One turn moves every row onto another: examples first, then more rows asked
J_428: [ 26.9  -5.4 -48.6   2.4   3.5  -7.5 -18.7  22.4 -10.2 -31.3  -3.1 -47.6
  -6.7  10.4  -2.6 -16.5   2.5   1.9 -33.8  -0.6 -31.1  -4.2 -12.3 -18.9
 -18.7 -28.0  16.0   5.2  19.8   1.0   0.9  47.5 -13.9  15.7  10.1 -19.0
   6.0 -19.2  -1.6  -7.9  -5.9   4.1   3.8  12.6 -21.9  10.0  10.2   1.3
 -12.9   4.3 -11.7  12.6   1.6   2.2  13.1   2.9  -1.9  -2.1]
J_189: [-14.5 -33.7   2.0 -20.3  10.7  -5.3  11.4  15.0  11.0  18.1 -21.0  15.3
 -19.4   6.2 -22.1   1.0  27.6  23.4   2.9   8.8 -11.2  16.0  -9.2 -15.0
  25.0  24.8  13.3 -21.1  35.6  15.9  15.6  -5.0   3.1   9.9  16.7  48.2
   5.4   3.1   7.9  21.2  -0.2 -26.4 -19.3   9.5  26.2  -0.1  -6.6  -4.8
 -10.4 -25.4  -3.9  31.8   3.1  -7.1  -3.2   6.7  -4.5   2.9]
J_181: [-12.7 -29.0   4.6 -23.0  13.5  -3.6   9.9  17.9  12.0  14.5 -19.9  11.3
 -21.6   5.2 -24.7   1.9  28.0  23.0   7.3   5.1  -6.0  17.6 -13.0 -19.6
  26.0  27.8  14.1 -21.0  35.4  17.9  17.3  -4.5   1.5   6.1  16.4  48.0
   7.9   0.2   8.4  16.7   1.3 -28.7 -17.0   5.9  24.4  -4.0  -5.0  -1.7
 -12.5 -25.1  -8.9  30.9   3.7  -6.3   1.2   5.4  -2.5   1.5]
J_392: [ -2.3  19.0  -4.2  19.7 -23.9 -17.5   9.3   8.3  -2.5  -8.1   1.0  -3.2
 -31.5  -3.8   3.4   1.7 -12.1 -14.7 -11.1  14.0  -7.7 -43.6  -1.4  11.1
   0.3  -9.2   4.4   7.4   6.0   3.6  31.2  10.1 -23.2 -28.8  -1.5  22.1
   1.0   7.7  -8.2 -26.8  13.0  16.3  10.8   8.2  -9.1   4.3   8.2   6.5
   9.3 -15.0 -41.0   0.8  24.1   5.2 -17.4 -25.7 -18.1  10.0]
J_228: [ 11.3   3.3 -12.4   1.3 -23.2  -7.3   2.0  -1.0  -7.5 -23.8  13.4  11.3
 -17.6   5.0  18.8   6.5 -11.3  -8.1  -4.2  -3.6 -21.5 -16.2 -11.7  33.8
  14.7 -18.5 -11.5  11.9  13.3  11.9  18.0  13.1 -34.3 -17.8  -4.4   4.6
   4.3   8.3  13.2 -30.1  -1.6  16.4  21.7   3.2 -15.8   5.3   3.3   2.2
  -3.0   8.5 -19.4  -7.0  18.1   7.8 -16.6 -12.1 -21.7  16.9]
J_585: [  9.4   6.8 -13.6  26.6 -16.2   0.0  -8.0   4.0 -13.7 -26.7   2.9   5.1
 -23.8 -15.4  12.6  -4.0  -4.1  -4.7   3.0  -8.0  -8.8 -23.2 -20.7  30.2
  11.0 -14.1  -0.2  -2.3  -6.1  15.1  18.4   6.8 -22.0 -17.6   2.4  16.7
  -4.0  11.3   0.9 -12.6  -0.8  27.4  11.1   5.1 -11.6 -12.0   9.1  -8.7
   6.9 -11.0 -21.1  -2.7  17.3 -15.8 -18.5 -36.7 -19.7  11.2]
J_962: [-16.7 -39.8  -2.7 -16.4  11.1  -3.8  18.2  16.0  15.5  10.4 -13.2   3.8
 -14.2   5.7 -21.0  -0.7  32.3  22.3   2.1   8.7  -9.3  11.9  -8.3 -23.9
  16.1  16.2  11.7 -21.8  33.3  22.2  21.6   2.2   4.2  13.1  14.4  46.1
   4.5   1.2  11.5  24.2  -3.9 -25.4 -15.0  18.3  24.2   0.1 -10.0  -1.0
  -9.8 -27.8  -1.7  34.4   2.0  -6.8   5.1   4.2   1.6   0.4]
J_434: [ 35.8 -20.4 -35.0  -7.2  -2.2 -17.5 -19.0  18.6  -3.3 -46.5   8.6 -34.1
  -5.2  19.8   7.5  -6.5  -5.0   8.3 -26.9  -4.8 -19.4  -3.1   4.4  -3.9
 -11.5 -30.7  20.3   5.2  25.6   1.7  -3.7  31.8 -13.8  -1.3  11.0 -25.6
  23.2  -6.0  17.1  -4.4 -15.9   2.3  12.4   0.0 -12.1   9.1   5.3  20.3
  -8.0  -6.1 -17.9  22.2   3.5  12.5  17.6   8.6   3.1  -1.6]
J_626: [-16.2 -34.6  -0.9 -17.7  12.7  -3.2  17.4  17.7  17.1   8.3 -11.4   2.0
 -16.1   4.7 -22.5  -0.2  32.7  21.1   7.8   4.1  -4.3  14.0 -13.2 -27.1
  17.9  19.8  10.5 -21.3  32.5  24.2  24.2   2.1   1.9  11.1  13.7  48.5
   6.2  -1.3  12.0  19.5  -3.1 -27.6 -13.3  15.3  22.5  -3.0  -8.4   1.1
 -10.1 -26.5  -7.2  31.4   1.9  -6.7   8.6   3.3   2.2  -1.4]
J_882: [ 33.1  19.3 -10.1 -15.4 -20.7 -24.5 -23.8   5.0 -10.0  -8.8 -16.9 -12.9
  -0.9  28.7  -5.9  14.8 -13.6   3.7 -27.6   2.8 -13.0  -6.0  11.3  -0.3
  -8.7   9.2   0.0 -13.0  25.9 -13.8 -17.6  12.7 -34.0  -0.5   8.5  -6.0
   5.3  23.3  16.4 -26.8  14.7  -7.6   1.8 -29.3   2.9  19.4   7.7   8.0
 -14.9  -4.3  24.6  -9.0  21.8 -12.4 -11.6  25.8 -12.4  12.7]
J_413: [ 31.0 -16.4 -38.9  16.4   2.9 -15.3 -25.5  16.5  -3.2 -51.2   1.4 -42.4
  -5.7   3.6  -0.1 -18.1   8.3   4.3 -20.3 -13.4 -11.7  -6.6  -7.7 -15.4
 -22.0 -20.4  29.4 -11.1   8.9   4.8  -3.8  30.8  -4.9   8.3  20.2 -11.8
  15.4  -2.5  10.3  10.9 -19.6   9.5   0.8  -1.7  -8.6  -5.3  14.6   5.2
   5.8 -28.5  -9.4  21.8  -3.9 -13.9  21.8 -10.0   4.3  -6.4]
J_545: [-16.4 -37.3   2.5 -14.9  10.3   0.8  16.7  19.4  10.3  14.2 -15.1  11.7
 -20.2   0.5 -18.9   1.5  27.1  26.0   4.9  12.3  -5.8   8.9  -7.1 -12.9
  24.3  12.7  10.0 -19.3  30.2  22.4  23.5  -4.9   4.5   3.0  11.7  48.3
   2.2   2.1   6.7  23.3   1.4 -22.2 -13.1  20.4  24.7  -2.0 -11.7  -0.6
 -12.3 -24.3 -10.5  34.6   9.6  -5.9  -4.4  -2.7  -0.4   2.6]
J_714: [ 20.2  30.4  -4.5  -2.9 -17.5 -39.3 -22.9   8.6  -4.4   4.9 -29.2 -14.2
 -22.1  21.0 -19.8   2.3 -13.9  -8.2 -32.7  11.0 -13.7 -21.0  10.0 -14.5
 -13.3  27.8  26.3  -9.7  27.2 -26.4  -8.6  10.1 -21.6  -7.1  20.4   8.5
  13.4  13.7  -5.9 -25.0  16.8  -8.2 -13.0 -34.8   4.6  15.6  23.5   3.2
   4.6 -25.4  -8.1   1.5  12.9  -6.0 -10.7  16.2 -18.2   8.0]
J_924: [ 12.4  -6.1 -31.0  12.0  -8.1 -33.5  -3.0  14.3  10.7 -35.1   5.9 -42.5
 -14.2  13.2  -4.8 -16.8   3.3 -13.9 -29.7   2.2 -19.3 -24.8   2.5 -29.3
 -30.0 -12.6  31.4   3.2  21.4  -1.5  15.5  37.1 -10.7   1.7  16.5  -3.0
  22.2 -10.7   2.8  -7.4 -13.6   2.5   2.5   2.9 -11.3   9.5  16.3  15.1
  14.6 -30.1 -31.9  22.2  -5.6  11.4  23.6  -1.2  -0.6  -4.9]
J_379: [-15.7 -30.6   5.1 -17.5  12.1   2.0  15.9  20.8  11.6  13.6 -14.7   7.3
 -21.9   0.9 -20.7   4.0  26.8  25.9   9.1   9.0   0.2   9.9 -10.3 -17.9
  25.3  17.9   8.5 -21.0  29.1  23.6  25.1  -4.9   2.3  -0.1  10.8  50.1
   3.7   1.1   7.6  18.8   3.6 -25.1 -12.4  16.5  24.2  -5.5 -10.7   3.9
 -13.9 -22.8 -13.2  31.6  10.3  -7.0  -0.8  -2.0   1.5   0.9]
J_648: [ 10.4  15.9 -25.5  10.2 -11.4   4.9  -5.1  13.2 -19.9  -8.9  -3.9  -7.9
 -23.4  -5.1   7.0  -3.2  -9.8  -4.3 -14.4   5.9 -26.9 -18.8 -21.1  20.0
   9.8 -21.8  -8.4  13.0   7.2   8.2  18.9  25.3 -26.6  -8.8  -5.3   4.9
 -10.7  -6.4 -10.0 -27.3  12.0  18.6  12.3  17.1 -23.7   3.6   6.0  -9.4
 -13.8  19.3 -22.2  -7.6  20.7  -0.1 -22.0 -19.7 -21.3  13.2]
J_25: [ 30.8  24.8 -10.1   5.4 -13.9 -21.2 -36.4   3.8 -15.3  -8.0 -29.9 -11.1
  -8.3  10.5 -13.7   2.8  -5.3   1.9 -20.1  -6.2  -6.8  -5.6  -3.1   0.3
  -7.5  23.3  13.9 -24.9  11.8 -14.9 -21.2   5.9 -24.5   3.2  20.8   8.4
   1.1  25.5   5.2 -12.1  11.9   0.9 -11.9 -37.7   5.5   2.1  20.5  -9.1
  -1.7 -23.4  24.5  -8.2  14.3 -34.3 -14.4   6.6 -16.5   9.5]
J_563: [ 28.4  29.2 -23.9  -8.4  -9.3 -13.5 -30.5  12.1 -20.2   5.2 -30.9 -20.0
 -10.7  17.2 -14.3   1.5 -10.2   0.0 -34.7   5.3 -27.5  -2.8  -7.8  -5.0
  -6.4  10.4   4.8  -5.5  22.7 -17.7 -15.8  25.3 -29.0  12.1  11.7  -4.2
  -4.9   3.8  -6.9 -27.3  20.3  -3.7  -8.6 -19.0  -9.9  16.4  17.3 -11.7
 -19.3   8.5  15.9 -11.9  15.6 -14.7 -17.5  18.4 -19.2  11.5]

J_189 goes to J_962
J_714 goes to J_924
Now these:
J_563 goes to J_428
J_413 goes to J_585
J_228 goes to J_882
J_181 goes to J_626

